First come named moves, each a turn or a mirror, each shown by rows before and after it. For each pair of rows after them, which moves, in which order, take the first row to the second? The first pair is done for you.
ker:
-23  101  -96  -39  -18  -93  -30  55  122  233  -59  -121  -98  7  166  0  -260 => 23  37  80  -155  -18  106  256  -133  20  -119  44  63  -70  -34  250  20  -13
-21  -32  -25  32  -48  58  79  -77  -12  -106  -40  36  -5  77  -18  34  68 => -40  -38  -65  80  -65  -13  -71  -15  8  63  -47  -44  -50  87  -45  64  -71
288  -314  410  52  137  -138  269  -163  97  -91  -52  120  327  -184  -249  -168  79 => 241  -287  287  151  127  -340  -22  9  171  268  -164  -53  283  -146  -338  -176  -115
-3  151  -109  10  -72  -74  -121  182  203  261  -132  61  40  25  216  -120  -364 => 41  109  37  -162  -28  206  293  -104  75  -204  -35  319  88  -23  334  -97  -45
zikez:
-221  175  106  -199  -317  307  204  181  156  -57  -264  362  47  -204  247  3  -114 => -92  -328  328  -32  -81  235  -108  37  4  -94  -239  235  259  -259  -371  103  271
-37  111  241  -235  145  -72  197  -234  -153  206  -111  -156  -121  -199  227  -27  -181 => 23  -106  332  -167  209  -89  74  -262  -191  205  -106  -241  -32  -208  -47  -22  -56
150  30  -58  -47  114  202  -41  -193  -60  -191  99  32  275  271  -320  108  179 => 65  350  -266  -147  17  218  -5  -83  -16  -92  92  87  176  352  -29  66  -83
24  369  -215  3  -31  226  127  -81  -100  -107  179  233  4  107  325  97  16 => 104  -38  118  69  49  233  173  -240  -116  -249  188  180  84  -78  10  112  372
Fida:
-79  -118  -72  255  70  -285  -133  -166  -4  400  108  -156  113  51  -170  -39  100 => -165  -192  6  372  -155  -161  66  66  204  112  101  -32  55  -79  -216  -89  313
-67  -236  18  159  110  60  21  -73  -137  -227  -2  182  26  -4  -353  130  240 => 5  -158  4  103  296  -72  -135  -229  -303  -1  -20  52  84  3  -295  160  88
-64  131  -181  -3  217  6  -177  -67  -166  264  56  11  -45  209  73  96  -243 => -162  -51  148  69  16  -124  77  128  191  329  -74  -180  -181  -60  43  -69  -170
299  -91  221  -209  204  192  180  -551  -319  -104  132  52  96  -131  93  154  98 => 217  -210  426  -157  141  21  260  -459  -142  50  15  -121  83  -328  63  42  46
Now pairs of rows:
Each pair is 2 to 3 moves apart.
-168  276  -299  -68  -89  66  115  161  68  -234  113  274  -1  91  217  34  -132 => -85  237  -96  -203  41  94  306  -138  -39  -242  97  268  17  7  274  49  -88
ker Fida ker
-76  -151  -126  108  -202  -61  -279  118  61  -91  39  -91  -40  250  -161  41  174 => -44  162  -129  -130  -162  105  21  -150  -119  -246  105  91  -46  245  215  18  42
zikez Fida ker
-23  176  -35  -290  134  -96  -472  -302  -471  379  242  -41  -13  337  -7  -66  40 => -170  -24  297  -168  -142  -347  -280  91  43  583  -13  -321  -241  27  34  -263  17
Fida zikez
-54  -113  -294  -26  -207  66  -209  213  -107  -42  -105  155  -34  26  -89  -207  -130 => -49  -158  -176  -19  -141  -67  -204  220  -11  109  -209  -12  -73  -90  -70  -242  -199
Fida Fida
111  -362  -450  425  -126  60  -250  370  84  -36  -23  254  -187  264  -176  -5  134 => 278  -215  -449  149  267  -34  -411  -205  -396  246  25  169  -58  285  -34  134  -89
ker Fida
-20  103  -141  108  -222  27  334  65  148  -439  -155  356  64  -206  94  213  132 => 6  68  43  67  -10  -407  60  3  146  283  -377  -140  51  -374  116  129  -262
Fida ker Fida
64  -151  164  55  321  -235  0  -195  59  231  -271  -103  63  -92  -85  -307  80 => 34  -160  139  56  197  8  186  -181  96  -272  -147  179  46  -53  -59  -295  351
ker Fida
-188  70  -98  9  119  -143  -299  -185  -34  159  11  -36  194  180  -161  42  -257 => -179  175  -10  -150  96  102  86  -352  -106  -225  135  185  213  147  65  25  -75
ker zikez zikez
-86  206  -12  -116  69  -253  367  280  168  266  -216  144  -180  -272  134  87  -363 => -58  -76  -234  157  70  -232  -116  508  123  198  -161  155  -18  -70  -425  165  -175
zikez Fida ker
75  -282  -2  89  188  -44  -325  -34  -247  65  128  205  157  65  -147  244  296 => -173  -24  50  41  -260  -97  126  377  287  103  -4  161  -158  -75  337  9  25
zikez Fida Fida
78  23  340  -125  -95  -45  371  -194  171  -10  -63  -93  -120  -225  291  -136  -15 => 31  204  -120  65  -154  -172  -194  215  221  318  -86  -135  -104  28  115  -89  -347
Fida ker
206  27  260  -240  29  139  104  -190  -366  49  75  -144  -118  -13  225  -167  -30 => 183  -234  431  -90  -35  91  115  -23  -168  37  -6  -229  -161  -112  6  -232  118
zikez Fida
21  42  -140  -153  175  -193  -241  -327  -18  303  113  -139  -59  -63  21  162  -59 => -97  -32  -205  -36  -136  135  20  -47  210  -295  217  222  -94  -56  -46  129  321
Fida Fida
-180  -158  28  153  -86  -3  128  123  112  -158  -205  102  32  132  140  -151  93 => -175  -41  -150  142  -48  -57  -62  203  59  1  -175  101  56  246  131  -108  -41
zikez zikez
-164  173  -89  -125  9  -198  -144  124  134  353  -87  -188  -170  -54  190  -64  -299 => -44  145  186  -295  123  -16  285  -287  -25  28  -18  -61  -146  -175  348  -29  -72
ker Fida Fida
1  -166  357  -29  53  326  217  -82  153  -243  157  102  15  111  11  78  305 => -9  -239  218  168  214  -13  -330  47  153  350  6  -204  51  158  -215  108  7
zikez Fida
12  67  119  230  236  11  299  -125  -167  -161  189  -7  84  25  -93  -297  290 => -70  8  158  363  85  -190  206  151  86  84  47  -197  -3  -15  -163  -396  190
Fida ker Fida
-105  137  136  -148  -174  205  510  7  86  -223  -8  92  -92  -152  504  -81  -107 => -66  325  -211  -123  -32  -26  -64  103  -67  330  -46  -75  -51  94  424  -25  -553
Fida ker
-87  194  -135  99  -201  -107  192  155  393  -48  -111  43  -194  -40  233  -142  -237 => 111  -97  -37  70  28  167  187  -235  26  -483  75  230  42  -12  -143  37  247
zikez zikez ker
-6  75  -26  -70  3  174  44  -94  -118  -242  122  109  60  165  49  81  54 => -27  68  -164  38  30  -20  -270  48  -64  82  45  -73  109  196  -95  56  -90
zikez ker
-71  -29  195  -96  -116  23  268  -121  75  18  -48  4  -168  -134  244  -59  -53 => -24  -308  92  120  -57  -61  -150  48  82  93  -29  -112  -5  -35  -257  21  109
zikez Fida ker
67  177  92  -197  195  47  234  -308  -144  -71  65  27  -35  -31  283  26  -88 => 67  -220  333  -30  192  -68  201  -232  -1  -66  -44  -134  23  -183  -38  19  145
zikez Fida
76  202  -189  -71  -86  112  26  -86  -144  -109  139  241  16  113  175  48  -102 => 131  -27  -179  33  56  57  -154  -149  -243  -33  169  149  159  112  -121  87  48
zikez zikez
-222  -110  95  182  -351  94  185  458  390  -403  -40  142  -163  -38  24  -140  255 => -81  -313  34  263  -136  109  -137  301  108  -422  69  133  36  83  -347  5  446
zikez ker
-38  45  -296  -114  -168  265  14  22  -118  -134  196  156  137  19  -2  48  86 => -42  -216  139  -100  -149  -57  110  3  94  275  9  -247  20  -278  -38  -95  -28
zikez Fida Fida
39  207  149  -91  57  -53  156  -182  -23  -119  -158  68  -1  -35  161  110  -100 => 12  -18  299  8  23  -139  50  -94  101  -12  -236  -88  -25  -133  -14  58  -12
Fida ker zikez
89  50  -341  127  142  190  -391  -116  -324  -255  178  254  214  274  -301  190  102 => -106  -368  168  301  -237  -97  -94  329  376  -60  -120  -100  -33  -206  -355  -123  177
ker Fida Fida
56  -460  368  212  208  -146  -198  -64  63  269  12  -239  222  -188  -370  -5  260 => -184  -61  85  222  -129  -238  -128  463  408  424  -97  -218  -51  -60  10  -169  -167
ker zikez Fida
-15  -46  -205  134  -9  219  -10  132  -86  -309  54  78  81  172  -128  69  220 => 2  -12  -236  152  86  -50  -266  197  -91  124  -81  -172  86  169  -150  101  -101
ker Fida
-40  -78  -56  122  103  159  -92  -221  -179  -365  -7  75  100  -45  -220  0  235 => -40  42  131  -53  92  51  254  -396  -138  -227  -102  -35  -35  -212  171  -104  41
Fida zikez zikez
-140  59  -53  84  -75  204  -65  18  184  -360  367  207  -70  45  -42  -232  99 => -117  -42  -134  158  -3  70  -390  116  145  -172  310  102  -24  66  -261  -192  33
zikez ker
-4  223  -77  -154  112  78  112  -240  -168  1  123  102  51  105  335  98  -285 => -127  9  156  -33  -80  -144  190  75  240  182  -72  -144  -83  -111  272  -68  -317
ker Fida
83  -267  208  95  25  66  79  -79  91  -219  -24  6  11  -100  -239  -8  304 => 165  23  59  -27  284  -105  -144  -362  -200  202  -44  -128  56  -6  -40  40  -79
zikez ker Fida
-213  -81  172  -143  -11  121  91  -171  212  -217  90  -31  156  -161  30  -85  166 => -313  81  -110  -59  -163  162  -60  127  272  -186  92  76  116  11  48  -104  47
ker zikez Fida
62  157  180  -7  177  -69  236  42  84  11  -155  -159  -68  -19  47  -139  -278 => 96  183  -7  37  280  -102  -3  77  -47  96  -154  -164  -7  113  -26  -83  -320
ker zikez zikez
4  -60  -2  32  -61  106  -135  0  -75  -149  57  132  82  29  -120  -106  126 => -44  -104  27  107  -57  -31  -209  94  8  46  -27  -19  74  15  -133  -162  -4
ker Fida Fida
-271  -121  159  142  -240  -169  102  394  502  243  -149  -202  -198  -194  119  -115  -86 => -182  -27  -426  249  -108  192  -306  345  70  -234  177  277  83  280  -227  149  163
Fida zikez zikez
74  -459  183  213  63  99  -26  94  115  -139  137  128  150  36  -375  4  318 => -62  240  -313  97  -55  115  -60  338  103  45  144  294  -3  340  176  -11  -292
ker Fida zikez
-54  -4  -143  104  -82  108  -180  223  -5  348  30  81  -108  43  11  99  -304 => 139  -230  144  -7  181  109  -125  -175  -231  268  70  -13  42  -97  -154  185  -86
ker zikez Fida
107  71  36  -220  199  -11  234  -342  -169  46  11  -111  24  -38  255  8  -50 => 90  -71  148  -211  110  -93  284  -272  -55  97  -62  -225  -3  -138  266  -42  -78
ker zikez
80  -368  243  146  48  -157  -39  -5  10  148  -21  -155  88  -145  -227  -32  203 => 66  -256  93  118  19  77  14  -36  -89  -219  98  110  158  -22  -221  37  376
ker Fida
159  130  -428  215  196  153  14  79  -280  -273  47  191  244  65  -195  191  95 => 150  180  88  -56  229  -73  555  -185  -164  1  -174  -116  33  -361  272  21  -59
zikez Fida zikez
-69  -330  543  0  -115  46  214  250  471  -303  -80  53  -126  -65  168  -143  452 => -126  -236  210  201  -79  -262  -344  567  494  261  -191  -196  -130  99  10  -152  22
ker zikez
-179  268  103  277  -452  -297  231  419  344  48  -143  -208  -41  70  359  -178  -314 => 156  -276  120  362  9  -54  -234  -113  -270  -358  143  -59  410  217  -452  143  349
ker zikez Fida
-12  -57  210  242  5  157  259  -147  81  -543  233  162  1  -92  -165  -1  97 => -94  390  -167  164  -56  111  85  43  47  -311  255  231  -72  156  183  4  -356
zikez zikez
-108  48  -110  3  92  23  27  193  -153  -109  -14  52  -16  197  219  102  70 => -34  -170  129  7  215  -117  -11  54  -184  32  -56  -170  48  57  34  90  135
Fida zikez zikez
-75  254  -183  -13  -28  -108  -150  163  10  168  -112  -87  53  157  31  -121  -260 => 107  -94  157  -97  170  -75  -67  -229  -210  36  -63  -123  194  2  -208  -36  61
ker zikez Fida
39  158  -167  -89  -55  150  75  -13  -130  -76  41  201  42  145  71  86  -22 => -7  14  -150  57  -38  -64  -182  191  -5  220  -78  -42  67  103  -130  31  -127
zikez ker
48  -224  -35  160  -20  -343  -276  -217  20  -57  -28  -77  14  -36  -124  -32  -64 => 11  -203  141  75  -159  -261  90  -244  143  -250  -61  -21  -87  -157  138  -100  -7
zikez zikez
101  43  -13  207  59  201  229  -28  3  -291  193  89  -41  67  152  10  287 => 171  185  -133  176  297  -50  -98  -216  -206  180  141  -104  25  132  161  66  -30
Fida ker
-82  58  -233  65  299  -226  -314  -86  11  305  70  -165  -114  364  -240  22  -426 => -228  318  -188  -48  3  -96  187  66  248  90  35  -2  -349  247  222  -134  -477
zikez Fida ker
47  144  -191  31  239  -144  -363  -61  -87  257  -22  -226  48  85  -117  -82  -230 => 120  -34  240  -140  313  -38  85  -383  -155  57  -16  -215  24  -174  24  -98  10
ker Fida
-55  -225  245  95  -29  18  64  91  94  -111  -76  -100  57  -6  -269  11  144 => 28  -61  71  -8  194  -61  -140  -126  -230  95  -61  -116  175  126  -261  107  -24
Fida Fida
212  -112  41  -379  -26  135  41  -424  -405  -216  242  57  110  -40  114  53  165 => 159  -451  347  -218  -79  -108  63  -225  -97  25  9  -231  51  -278  -136  -61  232
ker zikez zikez
3  -73  -125  23  59  -15  -319  -10  -161  -3  74  -147  200  144  -240  220  -12 => 17  -225  206  -71  -10  63  74  -124  -34  -224  18  -117  113  -89  -153  133  189
Fida ker
44  42  -3  -18  157  -53  -74  -235  -207  289  -39  -176  -3  -49  124  -24  -302 => -15  -282  291  53  -22  119  186  -94  78  -115  -20  -82  -43  -197  -77  -85  152
zikez zikez Fida
84  -85  -68  71  72  300  -285  1  -199  -77  221  230  170  232  -297  97  17 => 164  -201  322  -108  197  205  14  -327  -226  -29  136  58  124  -37  -194  36  72
Fida ker
-183  -110  76  66  -62  20  -198  -113  -128  630  -191  -315  -84  -58  -169  -39  -193 => -351  49  -69  158  -449  234  71  316  173  207  -148  -26  -211  -9  -36  -127  -70
Fida zikez zikez
-148  -95  -30  262  -92  3  204  492  291  106  -202  -92  -342  36  -16  -72  -112 => 44  189  -296  36  222  321  189  -30  -347  -206  113  278  -128  298  81  181  -42
ker Fida
80  -275  -285  110  173  -43  -77  33  11  -295  166  220  88  19  -136  73  361 => 115  -420  35  120  226  -363  -35  5  154  151  -48  -147  32  -190  -114  -78  196
Fida Fida
136  -46  -85  -86  407  117  -252  -395  -449  -133  237  40  235  56  -85  227  28 => -22  -113  -288  233  102  -78  -570  248  -18  91  92  -93  118  131  -332  119  -139
Fida Fida zikez
-60  172  5  -202  -38  34  224  -288  -174  -110  289  39  -96  -54  479  42  47 => -79  36  153  -154  -123  -29  326  -162  50  -67  206  -94  -126  -172  409  -70  60
Fida Fida
-86  373  -115  -170  17  36  169  -102  -29  6  65  223  -51  181  280  78  -159 => 6  -169  438  -94  108  -105  239  -253  62  79  -71  -27  36  -133  -58  47  109
Fida zikez
-18  68  60  45  -78  252  229  -217  -337  -98  382  7  284  135  -249  96  -75 => -39  73  209  44  -68  -42  169  -211  -214  354  205  -304  182  -16  -155  20  -352
zikez Fida
0  -173  137  97  -279  166  276  247  223  -75  -64  68  -80  -15  15  -273  52 => 69  -159  -217  176  -145  263  -159  227  -60  -106  51  219  90  279  -251  -90  48
ker zikez Fida
79  -243  185  -13  -73  -259  -170  134  230  230  -124  -143  11  -135  -277  -74  15 => -34  -74  225  -159  -178  -172  171  147  295  108  -88  -74  -130  -193  42  -171  -50
zikez zikez
28  -291  124  -26  -166  128  163  148  90  -103  -87  -114  58  -160  -117  -93  318 => 109  -66  -348  27  -20  72  -355  200  -174  150  -41  -88  169  149  -186  34  13
Fida ker
134  165  -288  92  10  239  55  -60  -27  -158  140  122  18  55  130  31  90 => 120  58  -306  242  24  23  -235  133  45  164  37  -88  16  54  -71  19  -54
zikez ker
-179  119  3  2  -376  101  84  327  91  -216  -53  173  39  25  49  -19  140 => 18  117  273  -258  -48  35  262  -209  -188  -89  -26  29  61  -123  232  37  102
Fida Fida ker
-67  153  -98  -6  52  -170  -100  98  33  290  -60  -74  -48  17  41  -1  -245 => 52  112  102  -184  147  38  208  -266  -136  34  35  42  -18  -56  124  21  -45
ker Fida
37  264  -317  190  248  -228  -581  189  -176  186  136  -115  -107  333  37  -8  -268 => 128  -333  230  191  315  -3  -216  -162  -214  -388  234  -10  40  60  -350  5  461
zikez zikez Fida
-174  -9  4  226  -180  -99  -137  423  292  228  -332  -338  57  138  9  -175  -102 => -167  -23  -35  201  -293  261  120  418  286  -304  -159  12  77  231  -64  -132  248
Fida zikez
110  11  -277  -130  152  248  46  -116  4  -452  298  113  74  3  -126  219  213 => 130  170  -184  -247  332  -88  -49  -306  -30  183  164  -230  12  -108  110  174  -267
zikez zikez Fida
56  57  -114  29  -173  -18  -331  88  -300  63  88  138  50  83  113  -18  -124 => 101  -18  52  -13  -129  119  -167  -73  -384  -137  137  224  99  21  68  2  86
ker zikez zikez
118  -125  -115  77  177  -138  -522  -96  -268  264  -46  -49  349  169  -419  292  147 => 113  -119  -231  102  53  62  -445  -34  -255  -2  55  111  361  260  -423  318  294
Fida Fida Fida
-47  92  -77  -33  1  150  -18  -63  5  -75  46  104  -49  130  -84  28  36 => -47  88  90  -114  -24  93  170  -114  81  -29  -28  7  -126  0  42  -16  -37
Fida zikez Fida
84  392  -103  -213  -21  14  124  -136  -227  -51  231  222  160  297  226  -110  -183 => -26  177  174  -86  -132  -316  96  160  108  358  11  -168  21  59  176  -256  -326
ker Fida
5  -25  -42  -81  -27  41  108  58  184  -134  167  70  -105  176  -109  152  3 => -9  -10  45  -122  -44  29  183  47  229  -65  158  18  -162  141  23  102  -63
ker Fida zikez
50  -216  -134  391  108  -86  -420  -151  -227  254  -73  -212  405  78  -453  -104  242 => 4  442  -421  86  9  249  -25  -322  -415  -96  122  284  315  294  220  -65  16
ker zikez ker
214  186  -344  63  -239  127  -88  13  -250  138  -106  64  -93  158  -6  -27  -125 => 191  179  -337  119  -343  198  -33  69  -161  -21  -74  144  -142  166  -35  -47  -8
Fida Fida Fida
-134  -175  65  185  -137  15  -150  251  243  -83  -65  -113  10  28  -236  -57  93 => -139  16  43  26  -165  230  140  96  177  -382  56  149  -5  49  6  -57  160
zikez ker
-254  221  -230  -29  -209  -5  93  322  163  34  7  70  -145  25  238  -194  -231 => -29  -234  -6  16  48  198  55  -85  -157  -383  165  164  133  10  -250  8  342
zikez zikez ker
-26  96  -213  105  9  -157  -400  155  -60  309  -54  -155  41  130  -155  68  -207 => 107  90  131  -168  228  -31  40  -382  -334  94  33  -129  95  -50  45  92  -20
ker Fida
-44  115  -107  -42  -53  448  387  -286  -67  -481  -52  325  -262  81  -17  160  510 => 18  -11  -479  233  146  104  -505  -98  -200  107  -123  59  -85  287  -512  254  285
zikez ker
-80  -22  93  -83  -138  -127  114  309  177  150  -130  -143  -83  -137  71  -139  -153 => 20  34  130  -224  -23  149  315  -57  -95  -199  27  124  -18  -109  136  -73  49
Fida Fida zikez
185  -229  372  -148  -102  -71  -259  -15  -241  -516  153  231  148  35  -582  213  43 => -98  -1  310  -52  -504  -225  -79  525  307  -253  -71  96  -167  -30  -241  -61  -373
zikez Fida Fida
-256  313  -197  71  69  286  -109  -31  128  -550  55  185  91  -33  149  -27  257 => -247  311  -320  99  148  214  -323  25  49  -419  95  150  157  54  9  44  164
zikez zikez
-86  -23  -129  -61  -28  139  63  49  64  -158  119  192  15  111  51  188  -21 => -21  -86  -63  -71  169  -78  -148  -73  -12  218  43  -85  67  38  -20  195  -179
zikez zikez Fida
218  -5  -205  -209  -11  -37  150  -12  54  -191  215  161  15  50  52  -49  19 => 125  61  -206  -196  -113  -116  145  112  164  -39  106  84  -64  30  132  -85  -121
zikez ker zikez
-39  -120  54  68  55  -96  31  36  72  253  -130  -130  -12  -82  -102  -19  16 => 1  -43  21  -13  76  157  158  -127  -70  -93  3  125  60  -54  -68  48  210
ker Fida
-86  -132  349  -48  -83  -31  442  30  312  -107  70  -74  37  -336  -22  -54  -36 => -141  36  -231  165  -209  -10  -60  453  279  -88  133  91  86  37  -168  24  -209
ker Fida ker
36  -41  85  -149  186  6  81  -251  -161  -10  72  110  33  -96  -33  45  125 => -28  -114  156  -101  116  3  185  -150  -38  -99  49  102  -9  -141  -16  -20  199
Fida Fida
9  -71  23  45  4  -74  -489  212  -9  74  39  -188  41  84  -69  52  -152 => -37  226  24  -160  -53  23  -163  93  -4  -13  88  -38  -55  61  367  -5  -334
zikez Fida Fida
-67  96  -69  33  -31  -16  126  -22  131  108  -122  40  52  -28  50  -114  -81 => 1  -8  -95  18  82  77  35  -152  -18  -19  -27  68  152  51  -121  24  95
Fida zikez Fida
83  381  -387  -143  77  286  65  -139  -334  -283  159  371  167  306  154  210  20 => -35  121  -36  82  -44  -362  -125  245  205  600  -254  -323  -31  -54  70  -43  -427
ker Fida
-12  -307  445  229  -239  -24  -12  -255  -52  -193  -99  -90  -6  -20  -255  90  182 => 84  -162  272  153  -16  -74  -200  -508  -370  -49  -59  -82  72  110  -211  147  -1
Fida Fida
32  230  -17  -214  57  302  451  -200  -130  -244  112  161  -32  224  162  -29  40 => 77  -200  420  -159  95  50  466  -273  35  -48  -41  -166  -31  -39  -89  -54  143
Fida zikez Fida
-88  -44  -500  204  -66  -244  -635  329  -21  276  -205  -69  -21  217  -100  -131  -114 => 44  -84  -454  57  106  181  -387  -149  -432  -365  92  369  168  283  -139  56  337
ker zikez
-169  15  -52  159  -70  134  -44  217  2  -210  82  105  -25  124  -153  40  87 => -155  -66  83  188  -100  78  16  305  145  -93  17  3  -101  -1  -201  -3  99
Fida Fida Fida
-84  -17  -139  45  29  63  172  -8  109  -311  -194  120  12  5  197  51  -38 => -24  -160  61  29  168  -139  45  -154  94  -66  -297  -154  22  -132  90  42  -78
Fida Fida zikez
-133  -382  478  57  -54  44  162  -332  162  -129  -37  99  27  -250  -121  -154  514 => -177  44  291  -90  -135  191  402  -317  97  -259  33  343  -75  -144  331  -141  318
ker zikez ker
-44  180  140  -165  124  -127  245  -193  -215  64  -39  -39  -4  -160  198  67  -205 => -22  0  296  -99  146  -185  233  -196  -167  104  -72  -110  30  -255  25  45  -81
ker zikez
34  -12  78  -55  166  -177  -231  -34  -83  397  -135  -288  -33  -77  59  -13  -376 => -8  37  319  -217  25  -13  307  -133  28  94  -131  -168  -172  -231  316  -78  -222
zikez ker
141  188  -87  -79  269  -20  98  -354  -265  164  98  42  120  -21  -38  -66  -74 => 43  194  -13  -9  59  -165  180  -65  80  352  -54  -124  -32  -158  112  -232  -256
Fida zikez zikez
14  -103  21  190  -66  -182  -162  221  233  -15  -132  -4  103  -87  -438  73  139 => -7  253  -38  -37  -153  90  268  48  163  -386  -15  336  44  -39  21  68  144
zikez ker
173  -149  289  -31  262  -152  -45  -365  -160  290  -14  -236  82  -156  -61  22  -69 => 61  -33  379  -103  31  16  376  -256  66  22  -3  -45  -108  -256  276  -116  5
zikez ker Fida
